Named turns come first, each shown by rows before and after it. Which turns, in which order, take the first row of each pair that follows to the second? Write the first one first, as in the answered first pair.
turn vef:
[-10  -2  -5  24  -9 -24  12  12 -26 -29 -28   8   9  18  -8   3  23   6
  -4  -4 -10  -5  -5  -4 -24  22   7  -6] |-> [  2  18  -9  11 -20 -14  -3  -5 -10 -10 -27   4   0  15  13   9  -3  30
  40 -19  -2  22  -7   0  -2   5  -5   0]
[ 25   3  33 -26 -10  46   6 -17   1 -24  25 -41  -8 -11 -17 -21 -16  -1
  12  23  29   8   6   4  32 -25 -18  10] |-> [ 15 -15  25 -17  -4  31  17   4 -37 -52  33  -6  -2   1 -23 -22  -2 -25
 -31  33  14 -10   0 -12  -6 -15   1   4]
[ -3   3   2  -4  27  -8  -4   3  25   6 -21 -27   3  -9  -9 -28 -36   3
 -40  -4   3  -1 -25  -5  11  -9   8  26] |-> [ -8  -1 -14   1  22 -10 -11  10   2  -1 -23  -8   3  -2  -5 -19 -43  -4
 -35  -8  -3  -2 -33 -12  -8   5  16  23]
turn lak:
[ 14   2  -2  -4 -24  -1  10  -8  10  10  11  -9  10  -3   6   5   7   6
   3   4  19   3  23   2  18  -3  -9   4] |-> [ -4 -11  -8 -10   0  -5   4   0 -25 -18   6  19  16  10  -8   0  -6 -10
  -4  15  16  10  -5 -14 -13   8   0   7]
[ 16  -1  -5  20  -9   1  25  -5  12   0  14  11   5   0  -2   4   8   3
 -22  11 -12  -4  27  15  -9  -2   6   1] |-> [ 10 -11 -13  12  -4   0  23   0  -6 -14   5  22  12   4  -8   2  -3   4
 -29  14  -7  -4  16   7 -24   4  10   3]
[  1   9   9   9  -8  -8 -23 -16  -3 -13 -28 -23 -20  -6   7   1  13   9
  20  -4   1  10 -18  -8  22  18 -24  13] |-> [ 18   7 -12   6 -15   9 -20 -24 -10  -3  -8   1 -17  -5  16  18   1  17
  27  -5   5  33 -11 -13  19  -8 -19   7]
turn sif:
[ 15   5   6  28  62 -25  -8  34  -3   3  17  -3  -4 -16  -1  29  10   3
  15 -14 -34 -13 -47  17 -36   2   7   3] |-> [-18 -11  11   0  63 -10   4  25 -24 -29  14  -4  15   1 -29  -4   1 -10
   2  17   5 -25 -49  14 -36  12 -15  14]
[ -7  13  19   5  14  -9 -20   6  14  11 -17 -26 -15 -15   7  -5  10  -8
  -3  -9  -5  -1 -14  12  11   7   4   2] |-> [-19   1  19 -19   1  -1   4   0   9 -10  -1 -18   5  -1  -9 -25   2 -20
 -15  16  22  -9  -2  13   2  11  -9   6]
[ 13 -10  -9  -1 -21  11  15  -4   7  20  11  17  12   4  12  36   6  11
   6   4  10   6  17   2   9 -20   4   0] |-> [ 12  19   1   0   2  -1  -5   0   9  17 -15  -7  -7  -4  27  29   7  17
  21 -17 -12   8 -17  12  22  -3   8   4]
[  2  13   2  17 -12   2  -5  -3  -9   3  -8   4   4  10  15   2   4 -10
  22 -10  -2   9  -3 -10  17  18  -7 -13] |-> [ -5   9  12   9 -15   4   3  -3  -3  -6 -14  -3   4  12   4  -1  -3 -17
  12  -6   7   6   0  -9  13  21 -14  -1]
Then:
Each pair is 2 to 3 turns apart.
[ -4   4  -7 -10 -24   8  13  -9   5  -2 -11 -11  10   4   2  -2   1   9
  33   2  31   8  13  15  27  -1 -20  -5] |-> [-19   5   1  -8 -12   1  13  -6  -2 -20 -25 -21   6   1  -6 -17  11  -8
  26   9  28  -1  -1  17  16  14 -25   1]
lak lak
[  5 -21 -13  18 -10  -2  16  -5 -19  -7  -1  25  -2  18   3   0   4  -7
 -18   3 -11  -3  23 -12 -10  -2  23  -2] |-> [  9   4 -11  18  11  -6 -11 -11 -15   2 -16  15  -3  18  10  12 -13  -5
  10 -10  -9  18 -11 -15  -9   1  18   4]
sif vef lak
[  6  29  15  18  -3  -1  -5  -9  19  26   0 -31 -25 -25   9  -3  10  15
  28 -28   7  25  -1  15  29 -10   1  -7] |-> [ -5 -21  -1  16   9  -3   2  10 -35 -18  24  17  -8 -11   0 -11   9 -23
 -34  12  -5   2  -5  -7 -28  10  27  -5]
vef lak lak
[-14 -15   4 -35 -19  29   9 -13  19 -10  27  12  13  15   0 -18  -3   2
 -10  20  34  -1  27  -8  11 -11  -9   4] |-> [-16  -5  23 -24 -14  23  16 -12  28  -7  17 -12  19  11 -11 -27  16  -2
 -10  17  18  -4  20   9  12  -3 -21   3]
lak lak
[  9  13  11 -13   6  12   2  -1  16  17  17  -6   1 -22  16   0 -16  -1
   1   5   4   7   2  -4  18 -19   8 -12] |-> [ -8   5  19 -21   4   3   9   2   8   2  15  -7  12  -9  -6 -21 -11 -15
 -16  16  20  -7   7  -6   9 -12  -3  -5]
lak lak sif
[ -7  24   9 -32  12  10 -19 -25 -10 -11  12   1   1   9  -6 -22 -40   4
  16  22  43   0 -27  -2   6  -4 -13   4] |-> [-21  12   0 -28  22   9  -9  -9 -23 -24  13  13   8  12  -6 -30 -32 -13
 -11  34  32  -5 -24 -12 -14   1  -1   4]
vef vef
[ -3  12   5   4   5 -17   4 -11  24  -4 -18 -47   3 -13 -13  -7  26  12
  31   2  -7   2  -7   6  22  15 -12  -1] |-> [-12   6 -11  -4  26  -8   0  -6 -31 -38 -18 -14  12   2 -19  -9   3  -3
  26  14  -5   6 -34 -13 -12  30  -5  12]
lak lak
[-12 -11  -4  -1 -30  35   6  -7  14  -9  -8   0   0 -18 -20 -12  24   4
  -1  23  23   5  25   6  26 -29  -7  16] |-> [ -3   2   1  38  -2   3   0  26   1  -4 -30  -2 -15 -34   1   7  45  -1
 -25   2 -32   6  -7   4  14  -2  19  19]
sif vef sif
[-12  23   6  10 -13 -20  -4  12   5  -2 -29 -13   2  -4   5   9  27  31
  44 -19 -13  -1   2   8   7  18 -11  -4] |-> [-20  -4  20  -2 -20 -17  14  11  11 -23 -18  -7  12  15  -6 -18  44  11
   3  15  -3 -14  11   2   4  24 -16  -7]
vef sif
[-21  -3  -2   7  22  -2  16  35 -17 -14 -14  15  -9   6  15   5  15 -13
   9  -7 -31  17 -30  -7 -32  38  29   9] |-> [  2   1 -22   2   1   9  11  24 -13  14  23  32 -14  11  27  29  -2   4
  26 -14 -20  33   0 -22 -23   6  36  12]
lak lak
[-15 -30 -22   4  -8   5  -6  13 -12 -20  25  22  10  -3   2  -1 -40 -27
  -9   7   1  -4  12 -20 -29  -1 -13   4] |-> [ 13  -5   0  14  -8   9 -13   1  39  29  15  -6  -3 -27  12  14 -29  -6
  14 -25 -13   1  17   2  13 -19 -17   0]
sif vef
[-14  -6  -1 -24 -25  17  13 -23  23  -9   8  -4  21 -10 -14 -12 -20   4
  15  18  23  18   5 -17   7 -12 -18   3] |-> [ -3   7 -16  -8   8   3 -18  -7 -11  -9 -11   7   3 -16   3  19 -38  -2
  26  -6 -18  29 -30 -26 -10   1   4  -6]
sif sif lak
[-23  14   4 -18  47   9 -20  -4 -18  -8 -10 -12   3 -16  -1 -18 -32 -17
   9  -1  16 -14 -45   0   1  13 -11  18] |-> [ -7   6 -23   4  33  -6 -19  13 -42  -9   3  22  -1 -18  11  17 -26  -7
  12 -18  -4  -2 -37 -17 -29   6  21   8]
lak vef vef
[ 20 -28 -25   5 -19   6  14   4  -9   8  11  28   4   2   3   0 -20  -3
   8  12   7   1  11 -13 -24 -27   6   7] |-> [ 24   2  -1  11  -5   8   1   4  15  29  -7  -3  -7 -14  13   3 -21   6
  31 -10  -1   5  -2   4  11 -19   7   8]
vef sif
[ -7   8  20   4   8  11  25 -13  25   1 -46 -36   0  11  -1  -6  41   5
   9   9   5 -11 -11  27  24  19 -38  14] |-> [ 11   4  10  28  -2   1  21  -6  37  25 -32 -26  -5   5  12  16  48  13
  10 -11 -16   8   2  18  23   8 -18   3]
sif sif sif
[ 11  38  46 -15   5   3 -18  10  -5   8 -43 -14 -15  -2   3 -30 -15  23
  33 -39  -8  -1 -51   7  16  16 -20  -7] |-> [  3 -14  13  -2  -3   0  11  34 -43 -21  -2  45  -7   2   1 -16   6  -6
 -37  -6 -28 -13 -42 -22 -41  19  24 -18]
lak vef vef
[-17   5   2   1  57 -20  -2  36 -47 -17 -21   2  11  10   4   1 -10 -40
 -18   7 -25  -1 -56 -12 -40  21  17  16] |-> [ 15  -1 -12  26  39 -23  -4  39 -36   7  -6  26   2  -5  16  31  -5 -23
 -25  -6 -44  14 -31 -15 -46   2  38   4]
sif sif sif
[ 22  11  23  -2   6 -20 -20   9   9  11  20   0 -28 -37  -9  13  25  -9
 -22  -6 -43  -9 -12  -4 -26   6  13  -3] |-> [ 34   8  24 -14 -20   6 -17  -9  34  38  33 -14 -22 -36  -8   2  16   7
 -10  -8 -15  -1  11  -1   0 -14  -4   5]
sif lak
[  1 -11  28 -16 -12   4  13 -13  16   4  22  -3  15   6  -8 -19 -14 -25
   2  32  21  12  25  -4  35  -9 -28  19] |-> [ 19   4   2 -23   3   3 -14 -10 -10  11  14  17  -4  -2   4   6 -46 -11
  37   9   7  35   2 -16  25 -17 -18  28]
sif lak vef
[  4 -14  -8 -19  10  20  -1  -5 -24 -16  14  26  -2  10  -3 -17 -30  -8
  -9   9   4   6  14  -4  -5   2  -3   0] |-> [  3  -1   7  -1  25  -5  -4   7 -15 -12 -13   4 -21   1   1 -19   3  -9
 -15   3 -25  -8  -8   2 -10  26   2  -1]
sif lak
[  7  15 -10   3  29   0 -27   7 -24  11  -5  15  -7 -11  12  17 -33  -2
  19 -10 -12   9 -28  -7 -16  -4  14   0] |-> [ 13  -5 -27   0   3   2  -9   5 -20  14  21  29  -3 -10  10  26 -30  -4
   4   2  -7  18  -7 -16 -22 -13  17  -5]
sif sif sif
[ 13  18 -22  10  23  -4  -7   5   5  26 -12   3 -23 -24  14  26   8  -5
   4 -20 -24  -8  -4 -10   3  -6  16   5] |-> [  1   8 -28 -22  32  19 -14 -14 -18   4  -6  14 -11 -11   6  13 -30 -14
   8   2  10  -6 -10 -11  -1  -3   0  11]
sif lak lak
[ -9 -20  10   5 -12   4  20  -2   8   8   5 -21   3   8 -16 -10  29 -11
 -31  13   0 -14  31  17   7   5   6  -5] |-> [ -8  -1  18  21   5  -8   4   8  18  18 -16 -35   0  -1  -9   0  31  -7
 -18  -1 -21 -18   5  14   4   8  11  -8]
sif sif
